Each path is a new rotation, seen through one point. The rows after it are directions, each followed by how far the rotation turns it, in degrees a step (0 if it stays put).
Each turn is a multiple of 5 degrees from 10 to 175, or 0.
Each row of a path follows its step; steps can be skipped.
Path 1:
step 0: [ -1  -1   4  -5   9   7   4 -11  -2   7   2  -2  -3   6   1   9  -7   4
  -7  -3  -8 -16  -3  -4   3 -11   4   0   5   6   9   5  13  -5  -4  -1
   3   9 -10   4  -3   6   6   4  -4  -5  -4   3  -3  10  -2  -7 -11  -2
   8   1   4   8  -5 -10   1  -4  -7  -5   8   2  -5]
step 1: [ -3  -6  -6   4   1   2   0  -6  -1   3   2   0   0  10  -1  -1 -11  -1
  -6 -18   2   0   4  12   7  -6   0   5  -1   1   1   6  -2   7   5  -1
  -6   4 -14   4  -5   8  -8   3 -11  -7  -6  -2   1  -7  -4   9  -2  -3
   7  -7   6  10  -8  -5  -5  -1   9   8  10   5  -1]
step 3: [-12  12   2  -4   3   3  -4  12   4  -5  -7  -7   2  -5  -1   4  -2  -7
   2   6   3  -8  11   7  -3  -3  -2   6  -3  -2  -3  -1  -5 -17  -3   2
   8 -10   1  -5  -1  -6  -2  -6   0   9   4  11  -8   4  11   2   2   7
   2 -13   1  -1  -2   6   1  -4  -3  -2   6   7  -7]
step 4: [ -1   4  -3  -4   2   1  -9   8   5  -5   1 -10   7  -8  -3  -8   7 -14
  15   2   2   5  -2   0  -6   0  -2   8   2  -3   3  -1  -5  -9  -4   0
   5  -4   9   2   3   6   2 -10   2  -4   0   0  -2  -7  -2  11  -9   1
   2  -3   4   1   5  -3 -20  -5  -5  14   0  -4   1]
step 5: [ -1   3   5   2  -6   8  -6   1   1  -3  -9  -3  -2   5   6  -3   4   5
   9   8   3   7  -6  -2 -15  -6   5  -7  10 -12   5  -1   9  -4  -3  -1
   1  -2   6  15  -2  13   6   2   3  -5  10  -5   3  -5   0   0  -3  -1
   4   3  -2  -4   6   1  -4   4  -7   3  -6  -7  18]
step 6: [ -9   4  11   1  -1  -2  -1  -1  -5  -5   2  12  -5  -4   0  -3  -4  18
  -1  -1  -3   4   1  -2  -8  -4   1  -1   3   4  -6   0   8   2  -8  -4
   7  -6   4   8  -2   9 -17   6  -3  -5   1   0  -3 -10   2 -10  -4   3
  -4   4   2 -10   1  -2   6 -15   2  -6   3  -4  11]
step 7: [  3  -3   4   1  -3 -13  -5  -3  -1  -7   4   0   1  -6   0 -11   5   7
  -4 -10 -14  -1  -7 -10  11   7   9   0   5  13   2  -1  -5   4   0 -11
   3  -1   7   0  -4   6  -9   5  -3  -6 -14  -1 -10   5   2  -5   1  -8
   3  -6   2  -3  -3  -1   2  -2   7  -3  -8   1   6]
step 9: [ -1  -5  -3   0   8  -1  -2  -8   3   2  -1   7  -3  -9   0   0   0   7
  -4  -4  10   9  20   4   2  -2  -8   4  -1  -3   6   1 -13   4  13   2
  -6   7   7  -9   6  -5  -8  -3   5   1   4  -2   0   4   0   4   3  12
  -8  -4  -7  -1  -6 -12  -2   2  -8  -5   1  -4  -8]
step 10: [  3   2   2  -4   4  10   1   0  -9   0  -3  -9   1  -1  -1   3   4  -2
   0  -5   0   5  -6  -6  -6   1 -17  -8   2   2  10  14  -2   8  15   2
   3   8   8  -8   7  -4   3 -10  -1   7   2   5  -6   9   5   7   5   5
 -10   1   2  -3  -9   6  -7   6   1  -4  -4  -7  -2]
[-2 -1  0  0  0  2 -2  2  0  1  0 -4 -2  1  0 -3  2  1  1  3 -1  1 -1 -2
  0 -1  1  0  0  0  1  3  2  3 -3  1 -2  1  1  0 -1 -1  0 -1 -2  0  0  0
  1 -1 -1  1 -3  4 -1  3  1  2 -2  1  3 -2 -2  1 -1  0  0] -> 60
Path 2:
step 0: [  2 -11   2  13   7 -11  -6   1  13  -2   6  -4  -3  17  -7   2   4   2
  -1   1   7  -3   3   1  11   5   0  11  13   6 -10  -2  -4  -1   7  -4
  -3  -4   2   6 -11   4  -5  -9  -7   0  -5   0  14 -13 -12  -3  11  -3
   4  -5   1   6  -2   0  -5  -3  -6   2  -4  -4   5]
step 1: [  1  12   1  13  13  -6  -8   4   1   6   3  -4   1  -2   1  -8 -10  -7
  -2  16   3  -5   9  -2   5  10  -2   5  -4   2   2   9   1  -2 -13   4
   5  -3  -3  12   2   1   8  -9  -3   2   4  12   2  -6   1  -1  16 -14
   9  -2   1   8  -4  -4  -3   7   5  -3   8   8   6]
step 2: [ -5  10  -4   6  11   5   0   2   9   4  -3   2   0   5  -5  -1  -4   1
  -9   6  -2  10  -7 -10   9  11   6  -1   4  -8  -4   5   1   8  -1   0
  -3  -8  -7  -4  -3   7   6   2   7  -8   2  -3 -11  -8  -8   9  -2   6
  21  -4   7   7  -2   3 -14   4   5  -6   3   0 -16]
step 3: [ -1   9  -5  -1   3 -15  -1   5  12  -1  10   9 -10   0   0 -13  -2  -2
   0  12   2  12  -3   1   0  -2   0  -3   2  -1  -5  -5   6  -3   6   1
   1   3 -14   1  -9  -6   7   5   2  -6  -4   4   6  -8 -12   3  -4   4
 -10   0  -8   5   2  11 -10  19  -6   0  -5  -9  -1]
step 4: [ -5   2 -10   0   0 -19  -4  -6  -2  -4   7 -12  -6  -4  -4  -2  -8   2
  -3   2   2  15   1   9  -9   8   8  -1  -1   4  -3  10  -6   9  -7  -6
   9   2  -3  -1   6  -8   0   7   3   4  20   9  10   2   0   2  -8   1
   9  -3   0   8  -8  -1   1   8  -3   0  -9   3  -1]
step 5: [ -5   4  16  -3  -1  -1  -2   2   0   5  -4  -2 -19   4  -1  -1   6  -1
 -12 -10  -2   0   4  -3  -4   9   4 -20  -3   1  -4   9   5   7   4  -8
   1  -1   6 -13   0 -12   1  -5   9   0   7   4   7  -7   1  -7  -4  -6
   1  -4   3   5   6  -7 -15   4   0  -8  -4   2  -9]
step 8: [  8  -7  -3  13   0  15   8   2   0  13  -3 -12  -8  -5   5  -6   1   1
  -4  -6  -3   5   7   5   4  -9   8  -9   9  -6  -4  -6   1   9 -10  -2
   6  -7  -5   1  -5   2  11  -6   0  -1   3  -1  10   1   1  -8  -6   6
 -15  -3  -5  -1   6  -4  -3 -13   0 -10 -12  -4  -2]
step 9: [ -3 -10   2  10   4   0  14  12  -6  12  -2  -3   3   3  -1  -6  -2  -5
   2  -6  -6  15   0  -3  -3  -6  -6   4   3   5  -1  -4  -3   1   1  -7
  10   1  13   5  -9   4  -7  -5 -15  -3   0   6  17   6   5  -6  -4   5
  -4  -4  -1   4   8   6   3   5   4   2  17   6  -6]
step 10: [ -6 -16   3   4  -1  -1  10   8   2 -15  -2   8   0   2   7  -7   1  -5
  -7  -3   0  13  -1  -5  12  -2 -10  -7   7  -8  -6  -7 -15   1 -13   3
  -3 -12   4   3   5  -3   5 -11   3  10   4   4   3   3   8  -4   8  -7
   8  -9   2   2   2   1   2  -2   3   7   7  -3   9]
[ 0 -1  1  2 -1  0  0  0  0  1 -1 -1 -1  0 -1 -1 -1  1  5  2 -2 -4 -2 -3
 -1 -1  0  1  1  1 -1  0  1 -1 -1 -1  1 -2  1 -3 -1  2 -1  1  3  2  1 -2
  2 -1  2 -1 -2  0 -2  1 -4  2  0 -3  0 -3  0  1  0  0  1] -> 40
Path 3:
step 0: [ -6   5   7  -3   2   9  12   6   7  -1  -1   2   5  16   2  -1   4  -2
   6  15   0  10  -7  -6   2   9  -2   1   1  -3 -10   5  -3   9  11   4
  -7   9  -5   4   3 -11  -3 -14   5  -9  -2   6  -4  -7  -2   5  -2   1
 -13   9   9  -2   0  -2  -2   0  -4 -13   0  -3  -3]
step 1: [ -1  -4   4   4  -7  -1  -8  -8   4 -11   0   0   1  -7   4   9 -10  16
  -9  -2   5 -12  11   5   5  -1  -7  10   7  18  -3   2   9  -1  -6  -2
   0   6 -13  -8   3  -4  -7   6   2   0  -7   1  -1  -4  10   5   3   2
   4  -4  -5  -1  13   1   4   5   8  -7  -5   6  -3]
step 2: [ -3  -4  11  -9  -1   8  -7  13   1  -7  -7   0   0   4 -12  -2   3  -1
   5 -12   4   3  -7   4 -22   4   8  -1   5  -9  -1  -2   2   0  -2   8
  -5  -1   5   9  -1  -3  -2   7  -3  -3 -12  -6  -2  -1   5 -10  -9   5
   4 -16   1   7  -6  -4   6  -3   0   6   5  -8   1]
step 4: [ 10 -11 -14  -8  12   6   5   5   4  -4   7   7   2  11  -5   9  12  -1
  -4   0   4  -5  -8  -4   0  -8  -6   2  -6   3   1   6   5   8   0   5
  -4  -7 -10  -3   8   5  -1   2  -4   5   7 -15  -8   2   0  14   8 -11
  -9  -8  -3   1  -2   6   6   0   8  -1  -3  -4  -3]
step 5: [ -4   0  17   2  -9  -9  -3   3   3  -4   3   2   0  -6   5  -4   6   2
 -14   8   2   6  -2  14   1  -2   6  -2   1  -2  -7  -5   0  -3  -6  -1
 -13   2   4   2  -1  -2  -4   1 -11  -6  -1   4 -14   4 -12 -13   3  -6
 -14   5   4  -5   4 -10 -11   2   0  -8   3   5  -9]
step 6: [  0  -3  -6   1 -12  -1  -7  -7  -5   6   1  12   2  -4   0   1 -10  -7
   5   4   5  -8 -14  -4   4   2   0   5   2  -1  11 -13  12   6  -6  -4
   5   7  -5  -4  -2 -12  -4   3  12  -3   4  -2   6   2   7  -4   1  -3
   5 -12  12   5  10   5   3  10  -4  10   7  -8   0]
step 7: [  3  -5   7  -9  12   6   0   4  -8  10   0 -10   2  -3  -8  -3  -8  11
   5  -8   2  -1   1   9   2  -3  10   4   7  -5   0   5   0  -2   3   7
  -1   3  -1  -7  11   9   4   2   3  10   2 -14   0  10  -5  -4  -1  15
 -11  12   7   1  -4  -5   3  -7  -1   4   0  -2  12]
step 9: [ -1  -7   2   1  -1   3   6   1   1   7  11   3  -1   2   9   0   5   9
  -4  -5  -6 -10 -13   7  -5  -2 -18 -16  10   8   6  -7   3   4  -9   9
  -4 -16  -3 -11  -2  -6   4  -1  -2  -5   1   4   9  -8  -5   0   4   5
  -5   3   4   1  -3   2   6  -3  -1   1 -11   4 -10]
step 10: [  4   7   0  -1   2  -4  -8  -3   9   4  -1  -2   0   0  -5 -10 -10  -1
  -3   1  -3  15 -12  17   8   7 -10   5   4   0 -13  -5  -7   1   2  -2
   3   8  -6   8  -6   7   2  -3  -3  -2  -3  -3 -11  -2  -3  -8   5   6
   3 -10 -11  -9   9   2  -4  -1   5  10   9  -9   4]
[ 0  1 -2  2 -2 -2 -1  0 -2 -1 -2 -1  0  3  0  0 -1  1  1  1  1  0  1  0
  2  2  3 -3  3  0  1  1 -1  0  2 -3 -1 -1 -1  2 -3 -1  1 -2 -2 -1 -2  0
 -1 -2  2 -1  2 -3 -1  0  3 -2  2  2 -2  1 -2 -1  0  1  2] -> 140
Path 4:
step 0: [ -3 -14   0   5   6   4  11   2   4 -10  -7   7   2  -3   5  -4   6  12
   2   2 -10  -3   5  -8   6  -5   8   6  -7   8 -12  -2  -9   8  -3   6
   6   1   3  -1   0   9  -3   2  10   2  14   4   2  -9   0   5   7  -8
   3  -1  -8  -9 -10   0   2   0   0   7   9  -2  -4]
step 2: [ -9  -3   2   3  12  -5  -2  -7  -4  -1  -2   3  -7  -7 -10   3  -1  12
  -1  -2   9  -3 -11  -1   7  -1  11  -6  -2  -9  -6  16  -7  -2   7   6
  11  -6   2  -2  -8  10   5   4   1  -3  -5  -7   8   0   3   7   6   0
  12   5  -8   4   0  -4   2   9  -4   2  -2  -7   0]
step 3: [  4  -8   1  13 -14   3   6  -4  -3   2  -7   6   0 -10   3   4  10   7
   2  -2  -1  -2   8  -5   5 -12   9  -6  -1   4   2   6   1   4   5   2
   7  -3  -1  -7  10  -5  -2   0   9  -7  12  -4   6   0  -3 -10   4  -9
   5   4 -14  -2  -9  -4   7  -4  -3  -1   6  -2 -10]
step 4: [  1  -8  -6   6   0   9  -5   7   2  -1  14  -4   3   3  -4  -1   5  12
   8  -9  -2   8   7   3  -3   5   4  -6  -5   1 -18  11  -7  -3  -3   6
   8   3   2   4  10   2   2  -2   2   5  -4  -9   1  -7  -4  -2  -7   0
   6 -11   1   5   1   0   9  -4   2   5  11 -14   0]
step 5: [-11   3   4   2   6   2  -7  -3   4   4   8   4   8  -6 -15   3   3   7
   3   5   1   2   9  -1  15  -2   7  -5  -3 -10   3   6 -10  -1   0   8
   2   3   8  -7  -6   3   0  -3  -3   8   9   0   4 -14  12   6   7  -2
   4   1 -11 -10   2  -1   3   7  -8  -3  -1  -5  -4]
step 7: [  9  -6  -6  -1   3   6   0  -3  -8   7  -1   3   7 -13  -6   6   1   8
   4 -13   0   6   0   3  -9   0   2  -6  -7 -10  -3   3   1 -10  -1   5
   9   3  -4  -3  10   0   6  -8  -6  -4  -4  -6   3  -7  -5  -2 -10   8
  10  -7 -10  -2  -6   1   3  11   8  -2  -1 -12  -5]
step 8: [-15  -2   5   0  -4   7   1   3   4  -4  -6   9   4  -3 -10   4  14  15
   0  -3  -2  -4   7   3  -5   6   1  -4   1   4  -7   2 -13   3   3   1
  -3  11   4  -8  -1   6   8   6  10   2  11   9   7  -5  11  -1  -6   0
   6   3  -3  -8  -2  -1  -2   6  -5  -4   2 -12  -4]
step 9: [  2  -9  -1  -6  -3   7  -6   3   7  -3   4  -2  12  13  10   4   0  13
   6  -7   6   6  -2  -8  -2  -3   5   1   4   6   7  -3 -13  -8   1   5
   0  -2  10  -5  10  -5  -2 -11   0   0  -2  -3  12  -3   8  -9   8  -7
   4  -9  -5  -6   0  -2   8   3  -2  -9   2   2  -6]
step 10: [  1  -2  -3  -1  16  11  -3   2   0  10  -1   7  -9  -8  -7   8   3  -1
  -1  -6   7   4  -2  -5 -11   8   1  -4  -6   1  10   2 -11  -7   1   2
  10  -1   4   5  -6  -2   2  -8  -1   2  -5  -7   6  -1   3   6  -3  -8
  15  -7  -7   2   0   3  -2  15  -6   7  -1 -12   0]
[ 2 -1  3 -1 -2  2 -2  0  0  0 -1 -2  2  0  2  2  0 -1  2 -1  1 -1  0  0
  0  2  0 -2  2 -3 -1  1 -1  1  1  3  1  1 -3  2 -1  3 -2 -1 -2  1 -2 -2
 -1 -1  1  1  1  1  2  0  1  2  3  2 -1  2  2  4 -1  1 -2] -> 135
